D: 3 groups of rows, each row roughly a mix of its group's hidden directions; one row fits no group
D (104 x 10)
[[  8 -15   1  16   0  -3 -12  21  12 -15]
 [ 11   1  18 -13  -6  -4  16  23  -6   1]
 [-15 -12 -17  -1 -14   2   1  -3 -25  -5]
 [ -2  -5   1  -9  11   0   2  -8 -34   8]
 [ 22   1  -7  -5  22   8   6   5  16  -6]
 [  3   3  -5   7  -7   5   9  21  26  11]
 [ 13 -11 -17  -9  -3  -9   4  11  23   7]
 [-23  -4  23  11 -10  -6  -5   1   8   7]
 [ -2 -12  21 -23 -12   0  -2   6  -7 -12]
 [  1   6 -18  15   1  -7  -1  14  19  17]
 [  4  14  19   5  -6 -11 -10   8  24   0]
 [  1 -17 -16  -6 -16  -9   4  14 -14 -13]
 [  2   0  -2 -14 -13 -12 -25 -13   6 -12]
 [ -9 -13  17 -20   8   4 -18   9  -2  -9]
 [ -4   3  17  -2 -16   6 -11   8 -18 -20]
 [ -6 -20   8  11   2 -11  -5  20  18   3]
 [-21 -27  -3   0  -2   0  -9  11   2 -10]
 [ 13  16  -1  -1 -19  -1  -7   5  13 -22]
 [-14 -15  19   3   4  -5   7  -1 -25   1]
 [ 24  11  -6  -2   4 -17  21   2   0   3]
 [ 15  16 -23  -6   9 -15   6  -6   9   2]
 [ -3 -15 -16 -18  -1  10   4  -1 -17 -15]
 [ 22 -15  -4  19   6  -3   9  14  -8   3]
 [ 11 -10  -1   9   4   1  23  18   0 -18]
 [  0   2  11  35   6  -6  -6  -4  -2   4]
 [ -9  13  13  -8   6  18 -17  -9  17  -2]
 [ 13  12 -22   2  11   2   9  -3  20   8]
 [ -3 -19  11 -21  -7  -7  13 -13  -5 -12]
 [ 15  14 -12   2 -30  -3  -1   1   1  -6]
 [ 13   4  -8 -12   0 -16   6   5 -23 -16]
 [-14 -18   2 -21   1  -6 -13 -17  -7  -2]
 [ -8   6   9  17  11   9  23  10 -13   8]
 [  7  15 -25 -12  -9 -12 -11  11   3  -4]
 [  8   6  -4  -9  -7   6 -13  19  26  -3]
 [  2 -24   3 -25   8  -9  -9   0   2  -7]
 [ -6   4  -8  11  14  21  -1 -18 -12  13]
 [-23  11  11   4  -5   1  -9 -25  -2  -1]
 [  6   8 -17  -3  22  -9   1  15  17  -7]
 [  1   5  -1  13  11  -3  29  17  -5   7]
 [ 14  20  -3   8   6   9  -8   4  22  10]
 [ -2 -14  -9  14  15  18   8  13 -11  12]
 [-23  13  -5   3   4   3 -12   0 -15  19]
 [  6  -4 -14  -5   7 -29   5  -7  17   3]
 [-14   5   9   5 -22  -2  -7 -10 -23  -3]
 [-19  23  -2  -9 -14 -10  -6 -12  -6  -1]
 [ -3  32  -2  -1   0  -1 -12 -16  -9  -2]
 [-19   2   9 -11  -3  15 -18 -11   3 -15]
 [ -8 -16  -2  -3  15   0   5 -10  -9  27]
 [ -2  -9 -11   4  25  14   2  19   3  -7]
 [  7 -12 -14 -11  -6 -14  -2   8  23  13]
 [ -6   2  10   9   4  14  17  16 -21   8]
 [ -3   2  17  -9   7  -9  16  11 -12  21]
 [-11   6 -13  13  12   8  20   8 -13  13]
 [  1  -3  -5   5  -5 -15   4   6  34   1]
 [  0 -21   4  -7 -11  14  15   7 -19  -6]
 [ -6   5  -5 -18  15  -9 -11  23  -5  10]
 [ -9   7  19   1   0  11  -3 -22 -18   7]
 [-10   7  18  -1  15 -14  12 -18   4   9]
 [  1 -15 -21   6  19   9 -14   3   8  -6]
 [  6 -13  -7   2   4 -19   3  -7  27 -10]
 [-19  26 -15  -8   3 -13   2  -2  -2   1]
 [ -9 -12 -18 -21 -14   5   4   4 -15  -5]
 [  7   6 -30  -9  -6 -12 -16   3   3   1]
 [ 15   5  -3  16  -1   9  19  21  -3   8]
 [  0 -16  13  -5  -8   8   2  14 -23 -13]
 [-21  10  12   4  -7 -18  -5 -13   2 -15]
 [  8 -24  -7   0  21  -3  14 -11  -7  -3]
 [ -1  -1   2 -14  -9 -14 -23 -17  -3 -14]
 [-22 -15  -5  -2   0   1  -8  -6  -9 -24]
 [  8 -21  -4   6   1  17   5   9  23  -4]
 [-14  -6  12 -25   6   8   6 -16 -10   3]
 [ 15  -1   0  -6   0  18   8  -8 -25  11]
 [-18  -8 -20 -12  -3  -5   2 -16 -16   4]
 [ 16  -4  19 -18 -20  -8  -1  10  -2  -3]
 [-11  31 -13  -1   3  -6   4  12   1  -1]
 [ -1  -3   4 -13 -25  -7 -10  20  10  -5]
 [ 26  14 -13   8   2  16  -1   4   0  10]
 [ 12 -15  -8 -13   4 -22   1  -6  -9 -17]
 [ 11  12 -18   1  17 -10  21   1  -4   9]
 [ 13  11  -8  -2  18  -2 -12 -16 -20  -2]
 [ -3  31  -3   6   4 -10  16   4  10  -5]
 [-19  -3  17   5   3 -11  -1 -18 -10 -16]
 [-12   2  10  20  -7  21 -13 -13  -1  -6]
 [ 19   2  -1  26  10  -6   5  -5 -11 -12]
 [  1  21   4  -5 -18  14 -16   7 -10 -10]
 [ 16 -21 -14 -19   1 -14  -4  -1   4  -1]
 [  8  11  23 -11 -10 -13  10  12  -3  11]
 [-11  -2  17  21   3  16  16  11  -2   0]
 [ 12 -29   0  -1  11   7   7  16  -5   5]
 [ -3 -23  10 -15   0  10   6  -2 -22  -1]
 [ 10  -3 -17  -7   2 -21   4   1  23   6]
 [-11   2   2   1 -13  -5  18 -16 -18  17]
 [ -6   6   4  -5   9   2  -7 -20 -29   5]
 [ -6  -2  15  20   9 -23   0   0  14  -7]
 [  5 -12  -6   5  -1 -16  -2  21  17 -16]
 [-10   7  -4  25   2  18 -11 -13   6  -7]
 [  5  12 -29  18   4   0  -6   0   4  12]
 [  7  11 -16   9   4  15 -10   8  18  16]
 [-11  11  20  -6  17  -4  14  15  -4   9]
 [ -4 -19   1  -4  -9 -19   2  13  21   9]
 [  3  -2 -11   3  15  11  -8  12  27   5]
 [  9  13 -21  16   3  -9  19  -8   9   3]
 [-11  -7 -27  15   1   1  -4  -2 -10 -15]
 [ -3  19 -12  22   3   1 -16  -8   8  10]]
which group is each row in? (one row of each group first)
[ 15   9 -16   3  13 -15  22   5   0  -6]
Q
[  3 -17  13 -13  -7   8 -24   2   1 -13]
Z
[ -8  14  11  18 -12 -19  -9  -4   4 -13]
M

[ -5   4   0 -30 -21   6  -6   2  -2  -8]
M
[  1  22   3   9 -12  -4  -6   2  19 -19]
Q
[ -1   3   5  -8   4   0  -2  -7 -36  -6]
Q
[-13 -14  -4 -14   9 -12  21  -4  -4  15]
M
[ -8  18   6  17 -13   1  13 -21   0   1]
Z
[ 13   2 -22 -11  14   2  -6 -20   0   7]
Q
[ 19   5  -7   8   4  -4  -7  -1  26 -16]
Z
[-15 -12 -17 -20 -11  10  -9   9   1  -7]
M
[ 9 -4  7 24 15  3 15 -6  7 15]
Z
